In the data rows, the value 128 means zero.
A hidden rule labels the rows of this table. It goes by one to three of the table's principal directions, not those with the most spread.
[120 159 110 151 120 162 164  88  68 127  89 168 151 142 149 126 110  69
 110 161 105 173 112 159  84 163 193 122 159 184 172 172 181  60 113 118
 174 160 144 125 147 128 178 103 148  98  93  63 132 109 184 136  87 124
 169 143 121] dust
[166 160 158 127  77 147 135 118 157  83 116  88 153 127 171 112 106  79
 124 145 133 145 122  78  85 144 139 122 149 194 115 146 213 164  91 117
 108 158 148  93  78  94  96 122 170 112 111 119 129 177  99 161 115  95
 146 161 101] dust
[122 102 119  94 127 142 121  88  94 132 118 102 123  94 116 162 125 149
  81 112 117 110 112 152  82 115 173 107  82 144 184 140 155 131 103 127
 111 179  80 151  78 114 115 151 125 126  76  78 126 177 142 124  76 157
 118 182 107] dust
[ 87 102  74 169 117 146 103 126  65 128  79  82 107 147  99 166 151 132
 106 120 125 144 160 183 103 132 153 166 151 157 181  71 119 109 156 134
 122 133  79  82  95 132 158 138 137 151 102 148 137 120 159 118 119 136
 123 151 154] salt
[186 165 150 182  39 195 143 128  52  85 104  29 114 148 140  91  86  92
 170 170 105 164 159 106  26 102 150 130 140 242 179 137 227 128  80 112
  77 146 152  46  37 104 162 165 161 152  69  96  95 217 168 155  86 128
 202 196 156] salt
[142  83 131 121 199 117  84 153 133 155 143 173 137 131 133 128 156 206
 157 115 141  94 134 119 163 114  83 132 125  98 105  93  47 145 145 119
 132  53 138 159 131 135 148 116  52 128 127 128 133  97 100 138 164 147
  89  89 148] cork
[134 150 117 151 126 128 131 128 130 135 108 107  95 137 116 135 102 137
 124 143  99 118 136 114 113 123 129 159 150 130 100 131 143 146 127 119
 123 128 155 100 134  87  99 138 156 109 145 163 126 126 118 130 143 130
 126 126 142] dust
[177 154 117 136  79 146 113 135 209  98 181 103 110  95 107 133 152 180
 118 128 152 107 175  75 108  57  78 107 122 137 136 129 149 193  82  62
 128 137 182 140  77  46  93 162 105 149  80 134 133 176 104 131 133 138
 108 173 148] cork
[171 110 125 143 148 119 119 198 172 113 162 114  76 100 112 113 157 217
 192 123 151  89 146  70 175  47  26 165 139  46  30  73  58 217 139 163
 103  42 174 117 126 131  61 171  88 161 207 213  94 112  91 111 202 115
 104  84 159] salt
[127  55 176 101 160 120  94 149  96 139 126 158 172 144 141 112 110 128
 159 119 123 120 120 128 127 171 128 121 140 175 128 100 117  97 160 155
 107 100 120 141  95 128 162 109  96 117 115  95 129 154 105 162 123 133
 134 129 122] dust
[ 86  95 122 142  90 155 140 106 150 124 162 176 172 128 106 127 112  85
 153 117 129 188 141 154 116 163 150 122 170 182 159 143 128  90 156 120
 185 167 171 125 127  66 162 114 140 107 120  94 161 141 128 134  96  99
 149 153 129] dust
[123  70 195  80 182 100 122 146  92 156 168 181 183 143 155 111 101 121
 167 101 101 129  89 152 127 191 148 107  89 165 148 150  88  77 141 173
 118 123  85 170 117 154 169 101  99 124 144  60 111 158 103 160 100 119
 146 116  82] dust
[103  83 138 129 132 134 125 146 125 108 114 132 150 127 136 118 122 107
 152 118 136 145 104 131 137 157 124 140 156 145  98  80 121 121 142 173
 137 108 100 100 110 148 104 122 132 120 167 142 140 124 113 138 146  84
 131 127  98] cork
[ 82 106  96 146  98 129  57 105 204 158  97  57 124 196  91 155 164 165
 122  87 151  76 255 149 188 123 100 164 103 133 141  62  76 116 198   5
  91  98 112 130 131 102 222 111  79 168  76 203 177 122 136 140 174 219
  60 110 241] dust
[ 93  37 148 161 203 120  30 154  66 147  72  73 127 172 126 146 136 164
 139  78 118 103 142 177 148 169 150 144 114 167 138   0  57 119 181 155
  67  85  28  89  79 152 175 125  80 155 109 145 163 148  84 162 181 141
 107 119 154] cork
[140 149 124 150 127 146 176 180 117 113 139 156 110 111 140  90 129 129
 173 157 130 152 110 102 136 109  88 156 172 108  74 133 127 145 112 164
 164  77 172  97 156 152  97 136 131 113 185 148 111  83 153 111 153  88
 158 113 112] cork
[125  81 160 124 111 127 106 175 159 115 160 112 165 170 127  95 131 131
 184 112 155 125 172  92 167 156  74 157 148 135  90 112  93 107 191 138
  98  74 161 123 122 122 150 111 113 166 166 167 111 138 108 149 161 116
 142  82 150] dust
[111 163  92 103 175  77 170  70 106 145 101 177  86  80 128 179  94 115
  44 145  77 127  25 170  93 145 201 106 100  84 148 194 151 113  75 173
 165 208  76 152 174 140  49 132 183  57 137  92 119  97 127  81  81 105
 114 132  63] dust
[120 162 100 115  82 120 170 150 137 110 144 110 108 120 109 119 125  95
 124 139 137 148 148 121 144 102 109 142 134 103 113 152 146 125 141 121
 137 128 161 121 157 157 113 144 164 129 152 178 110 100 171  89 138 132
 153 125 139] dust
[167 117 144  90 135  93 128 118 138 110 129 151 131 104 141 135  88 124
  99 149 116 106  99  91  89 141 133 113 150 155 123 164 178 141 112 133
 114 152 164 139 108  78  82 124 146  62 103 107 112 153  90 134 106 129
 128 136 114] salt
[ 88 133 107 102  59 112 171 108 130 108 106  89 127 134 111 143  88  41
  95 123 117 161 135 146 108 161 171 149 131 165 151 151 194  75 152 125
 128 186 113 109 129 136 113 134 198 115 139 155 123 136 172 103 108 119
 162 158 117] dust
[168 154 146 146  99 167 149 147 110 103 126 143 136 108 149  82 134 107
 168 171 143 146 117  92 104  95 101 108 156 144 117 142 172 153  81 138
 142 105 158  95 123 156 138 133 123 124 106 100 126 131 146 132 112 114
 155 148 126] cork
[145 162 113 179  59 164 149 157 113  72 102  46 104 149 124 117 115  95
 106 152 115 132 174 109  64 136 129 175 171 215 157 124 207 128 100 106
 115 151 124  41  92  73 124 143 162 145 114 143 119 163 159 151 131 115
 176 162 136] dust
[133 134 143 125 175 104  98 133 106 133  79 120 111 130 145 140 120 128
  90 139 113 109  78 126 136 144 155 106 110 119 101 114 137 135 122 157
 101 130  88 122 137 163  99 124 145 115 107 131 136 122  99 121 146 123
 120 115 110] salt
[ 90 128  98 141 104 163 144 106 106 139 135 132 127 126  91 133 131 130
 141 132 131 164 126 161 142 110 142 121 137  93 122 131 104 109 156 143
 152 133 150 135 136 138 122 142 153 141 150 140 127 111 159 100 111 126
 131 128 135] salt
[ 90 137 115 147 197 124  90  89 110 193  90 173 123 155 130 161 160 169
  87 127 116 110 134 187 178 158 168 127 122  86 141 111  68 112 163 110
 140 140 122 179 175 113 189  98  90 130 109 111 154  85 133 135 134 177
  85  94 161] salt
[111 133 109 104  86  93 126 130 167 138 147  82 106 136  98 154 118 129
  99 100 122 117 174 127 126 127 127 150  90 135 159 138 137 109 141  83
 106 151 111 140 110 109 119 145 146 149 114 166 124 146 140 106 130 148
 120 155 141] cork
[147 122 144  90  84 153 167 141 118  92 163 119 158 111 134  85 125 105
 152 150 172 144 116  92 129 114  96 116 147 105 112 179 152 146 140 154
 120 116 175 119 136 156 110 128 148 123 150 126  98 129 147 116 103 124
 160 106 117] dust
[142 107 129  81 115  88 128 128 151 112 142 121 130 107 128 145 125 126
 108 114 135 105 119 112 110 126 123 118  95 130 144 157 143 127 120 139
 103 149  95 146 109 143 103 132 136 124 108 119 108 152 113 110 101 130
 118 137 113] salt
[122  86 150 125  93 151 131 142 118 123 142 116 160 152 116 108 105 111
 169 112 130 142 162 117 115 150 127 146 147 177 129 116 138  87 164 125
 118 111 145 120  93 105 147 129 126 148 141 124 123 159 137 152 128 124
 155 142 136] dust
[ 79 100 101 141 193 124  80  93 171 169 107 157 139 156 118 149 164 175
 122 100 155 103 143 147 209 139 118 129 126  52  91  91  40 120 186  94
 149  82 130 161 193 139 157  91  88 120 135 161 176  60 105 123 177 155
  63  59 168] salt
[125 123 135 191 120 166  76 167 126 122 130  48 116 183  95 119 138 154
 144 110 127 114 209 121 145 120 101 161 153 159 117  51 104 144 171  89
  92  96 151  85 101  63 159 143 115 194 137 188 143 161 111 175 194 146
 140 122 180] dust
[142  72 141 144 129 144 110 152 116 116 160 125 117 119  95 116  95 172
 162 128 108 117 139 113 100 121 107 138 144 159 128 119 109 126 135 147
 116 118 162 111  93  58 117 156 105 124 127 115 112 175 109 139 128 125
 152 134 147] cork
[120 143 104 140 216  64 108  69 185 177 132 171  94 132 112 188 119 174
  70 101  88  74  99 144 137 143 148 132  97  65 136 150  79 126 111 101
 155 162 101 171 195  64  92 112 121 105 157 132 145 101  66 137 148 127
  66  83 118] salt
[179 142 116 204  40 196 145 179 158  71 147  58  99 136 110  83 137 161
 204 151 151 127 208  73  85  67  49 180 187 182 114 101 146 190 101  90
 122  78 183  24  82  64 129 162 107 158 136 164 121 157 138 148 152 116
 150 142 188] dust
[118 166  92  88  85 115 173  96 138  97 117 119 125  97 139 146 132  72
  76 151 144 155 100 115 120 118 148 116 122  97 132 198 196 117 122 141
 136 175 155 149 151 166  90 126 197 102 112 137 102 111 167  77  86 116
 145 137 104] cork
[113 108 153 131 114 129 133 117 122 133 122 152 168 153 145 120 109  81
 154 117 111 151 139 134 115 182 159 137 140 180 137 142 148  68 148 142
 131 146 125 138 119 119 169 102 140 130 127  94 128 151 130 152 103 111
 151 139 120] salt
[104  97 116 146  52 194 148 159 142 107 139 102 137 137  89 100 134 135
 166 132 154 137 210 101 141 122  94 181 192 144  92 123 139 122 192 117
 132 106 211 102 121  66 142 139 130 148 147 161 126 137 170 130 137 147
 157 132 179] dust
[134  63 168  68 175  86 101 106 148 140 127 198 196 120 176 128 146 115
 147 109 172 120  79 115 153 170 125  94 120 111 125 137 104 125 153 163
 122 111 103 171 137 183 148  78  95 100 115  81 139 113  75 138 105 113
  92  93 104] salt
[161  74 137 149  64 184 124 191 144  36 144  58 145 102 123  73 129 128
 211 120 188 147 143  36 120  90  57 154 194 126  26  82 137 202 147 198
  94  58 162  36  70 141  37 158 159 144 183 190 117 157  82 126 166  60
 156 115 125] dust
[133 167 114 113 115 109 155 103 151 118 103 145 113 101 151 141 118 101
 110 148 126 149  87 131 130 121 152 111 127 115 103 150 152 155 108 138
 140 159 134 128 142 154  91 128 161  82 128 133 131 104 125  95 116 113
 116 131 117] salt
[ 56  62 136  98 165 125  92  87 115 191 134 196 184 149 111 152 131 117
 134  98 124 156 127 194 174 174 162 110 122 128 160  93  74  62 193 122
 160 136 130 200 130 125 196 102  96 133 125 106 159 118 134 144 115 147
 103 135 127] cork
[121  73 146 101 113 119  94 159 123 109 121 103 170 136 141 119 148 103
 156  98 176 143 140 109 152 144 109 134 138 133 107  72 117 134 176 164
  91  91  99 118  85 187 127 120 129 162 138 159 131 133 104 131 147 106
 124 126 121] salt
[109 103  93 138 135 133  81 111 149 154 133 125 114 136  77 152 156 180
 116 113 141  96 189 147 157  88 100 126 123  99 149  84  83 129 157  67
 130 109 147 154 130  95 168 138  82 148  91 157 152 121 134 125 147 188
  85 128 191] dust
[132 168  83 123  71  99 124  96 210 127 124  56  69 123  85 165 121 164
  80 114 131  85 181 103 130  79 117 137  92  90 119 135 149 149 123  53
  95 151 135 138 117  88  70 159 158 130 106 196 130 139 127  90 143 167
  84 146 171] dust
[129 149 115 130 112 151 137 139 119 119  93 128 128 127 138 114 156 130
 129 160 154 121 137 123 149 109 105 136 172 105  88 104 140 163 133 130
 131  97 145 109 133 157 121 120 132 114 136 157 134  90 147 124 135 145
 106 119 141] salt
[158 121 152  91  96 111 135 157 171 135 173 107 137 143 133  92 119 142
 176 107 150 108 188  72 152 112  74 152  90 117 116 152 118 111 146  79
  95  76 166 157 128 147 157 133  89 161 136 153 100 136 152 125 156 159
 143 112 163] salt
[134 123 124 118 129  99 130 146 192 140 175 143 125 132 114 111 127 141
 181 105 145 119 166 102 181  98  59 156 132  75  82 100  73 150 149 100
 140  74 170 142 157 132 121 135  98 140 201 201 125  96 113 128 188 129
 106  91 154] salt
Which label does each new row get?
[153 150 121 113 147 135 126 138 117 121 125 154 105  84 123 146 141 165
  96 160 113 112  92 131 115  77 123  86 131 123 111 118 146 179  85 135
 140 136 146 152  97 114  81 153 126 100  98 114 124 138 119 119 114 141
 106 166 107] dust
[163 112 164 112 141 127  98 156 121 116 161 126 163 133 156 103 151 132
 157 117 150 120 147 113 130 115  94  99 108 159 155 106 120 140 113 109
 106  95 126 145  93 153 181 120  77 151  92 102 123 158 116 159 133 142
 136 137 130] dust
[157 107  98 104  89  96 129 160 163  90 145  68  92 108  99 132 125 157
 142 116 159  99 159  75 131  76  69 160 130  82  82 127 116 177 156 140
  79  94 147 101 114 142  58 160 152 129 156 210  93 126 106  85 153 133
 115  99 163] salt
[132 131 135 130 139 122  82 158  76 133 111  89 107 144 106 144 130 138
  89 133 111 114 154 163 127 115 146 101 118 170 159  77 131 137 147 107
  85 141 118 127  90 117 163 148 121 143  66 137 136 160 129 136 141 182
 135 159 160] dust
[143 168 114 145  86 160 150 122 132 107 135  99 116 120 126 112 136 132
 138 138 137 136 148 117 122  94 124 122 123 114 114 151 139 147 107 118
 124 131 143 116 126 138 120 141 144 137 123 131 119 132 150 113 117 135
 138 131 143] dust
[ 93  28 159 108 172 135  72 126  87 147 139 145 174 144 119 137 138 153
 135 102 128 117 125 175 132 172 143 108 109 169 188  97  81  87 170 150
 111 131  89 154  95 114 200 111  72 142  85  69 138 170 115 159  99 150
 125 131 130] cork
[121  95 148 103 157  64  78 101 182 184 125 131 134 169 128 168 119 153
 119  85 109  78 172 152 138 161 133 139  82 168 178  99  96 108 154  49
 100 135  87 164 113  87 191 105  76 126  92 128 155 149  89 161 138 179
  68 134 168] salt
[ 74  90 152 163 135 126  94 135 133 143 100 107 174 200 147 114 131  74
 173  83 137 156 166 157 169 202 140 160 143 173 130  47  97  67 186 120
 122  93  78 100 129 161 202  88 115 163 160 157 168 116 120 170 175 102
 131 111 138] cork
[104 121 122 114 136 132 102 148 110 140  87  83 100 142 115 132 150 166
 104 140 132  86 150 136 174 113 113 139 108  88  96  96 114 128 162 128
  82  97 116 141 131 166 136 136 119 146 113 173 117 116 161 109 148 182
 110 113 160] cork
[107  93 122 130  77 141 111 131 146 115 104  37 119 159 102 131 108 136
 128 104 133 100 192 107 118 141 121 176 131 161 121  96 152 112 167  92
  80 113 114  92  86  95 120 138 142 142 124 177 132 160 138 137 147 152
 124 143 161] cork
[ 93  91 121 123 118 163 114 134 106  92  98  88 150 123 125 130 151 120
 106 110 161 132 129 132 155 151 146 143 162 103  78  87 122 146 177 191
 103 134 106 114 107 139  84 126 159 145 166 156 129 131 119 130 139 114
 129 111 110] dust
[147 123 143  96 137 128 125 141 153 106 153 125 164 120 149 108 152 139
 127 107 180 115 112  79 157 134 107 115 121  68  76 157 105 158 141 157
 111 100 119 142 144 169  79 109 137 144 160 133 122 110  91 123 143 107
 118  76  97] dust
[117 154 136 130 163 111 132 138 147 154 149 145 119 147 107 123 123 134
 125 119 110 107 126 130 176 123 113 125 121  71  80 113  94 118 140 124
 140 109 137 159 175 129 103 129 133 150 198 172 127 104 116 141 177 131
 118  93 116] dust
[ 88  76 108  88 195  90 110  76 109 175 111 163 118 111 111 193 124 166
  60 103  98  91  86 192 114 157 178 124  81 118 195 133  97  99 128 129
 142 176  52 174 134 108 130 123  99 101 105  83 139 125 124 123  93 157
  82 137 104] cork
[212 153 161 137  71 177 152 207 101  55 171  58 115 104 133  59 129 154
 167 175 164 118 128  38  84  61  47 120 159 136  97 140 186 198  74 155
  85  74 178  66  68 130  61 170 140 155 137 140  76 174 132 136 132 105
 180 143 108] cork
[ 75  67 119 107 194  82  86 109 165 158 104 170 150 140 134 165 145 128
  92  86 136 107 120 146 179 190 141 153 121  99 126  95  80  90 176 135
 145 126  84 165 169 130 140  91  96 126 144 141 160  90 101 134 163 120
  89  91 118] cork
[153 139  93 123 106 147 183 125 101  91 154 121  78  63  93 121 102 160
 105 155 121 122  86 115  82  85 130 130 125  79 125 208 135 164  86 181
 138 168 139  98 152 109  45 173 157 101 148 108  89 130 149  75  90 121
 160 114 115] dust
[109 134 134  97 186  87 145 104 122 137  87 174 130 109 176 148 128  98
  76 137 118 123  49 156 136 175 170 114 114 117 138 147 144 122 105 159
 149 160  72 142 172 173 117  96 131  71 127  93 142  89 124 119 114 111
 113 115  78] cork
[125 131 118 134 147 105 107  94 173 142 137 139 138 134 126 153 138 132
 102  99 141 122 127 115 139 148 139 132 122  91 130 139 107 131 137 119
 135 149 119 148 150  99 105 112 136 147 145 135 143 119  84 135 140 107
 100 102 119] salt
[104 131 138 114 132 139 137  89 124 192 123 207 150 126 133 136 141 110
 151 130 104 148 137 182 137 124 158 100  87 157 185 135 123  78 114  82
 175 148 123 191 139 151 235 118  71 137  75  60 154 126 182 134  86 170
 116 179 145] cork
[ 98 161 113 191  41 167 121 129  98 108  93   0 112 184 107 112 111  65
 146 114 133 180 196 154 122 140 159 165 134 174 149  85 145 122 163 105
  83 148 100  32 106 144 169 147 182 185 132 192 146 149 160 127 152 129
 170 140 179] salt
[115  28 130  89 148 106  85 148 118 138 115 132 143 138 119 142 134 179
 140 110 149  91 158 133 144 151 103 159 140 142 132  87  83 115 196 135
  91  84 123 141  92 119 154 117  75 114 110 136 119 128 119 129 132 167
  98 107 167] salt
[142 116 157 153 207 118  60 157  97 165 104 170 143 156 150 119 159 151
 165 131 130 117 132 153 175 119 101 110 153 129 106  17  67 165 139 122
 125  60 122 133 117 159 187 112  62 139 127 146 160 101  86 175 184 148
  88 114 152] salt
[ 44 172  79 157 131  82 147  64 191 197 109 119  71 154  83 176 109 109
  82  81  82 121 164 190 179 158 179 176  79  62 140 127  89  71 150  77
 159 189  81 153 220 106 138 130 149 145 185 187 164  83 159 100 164 147
  98 115 154] cork
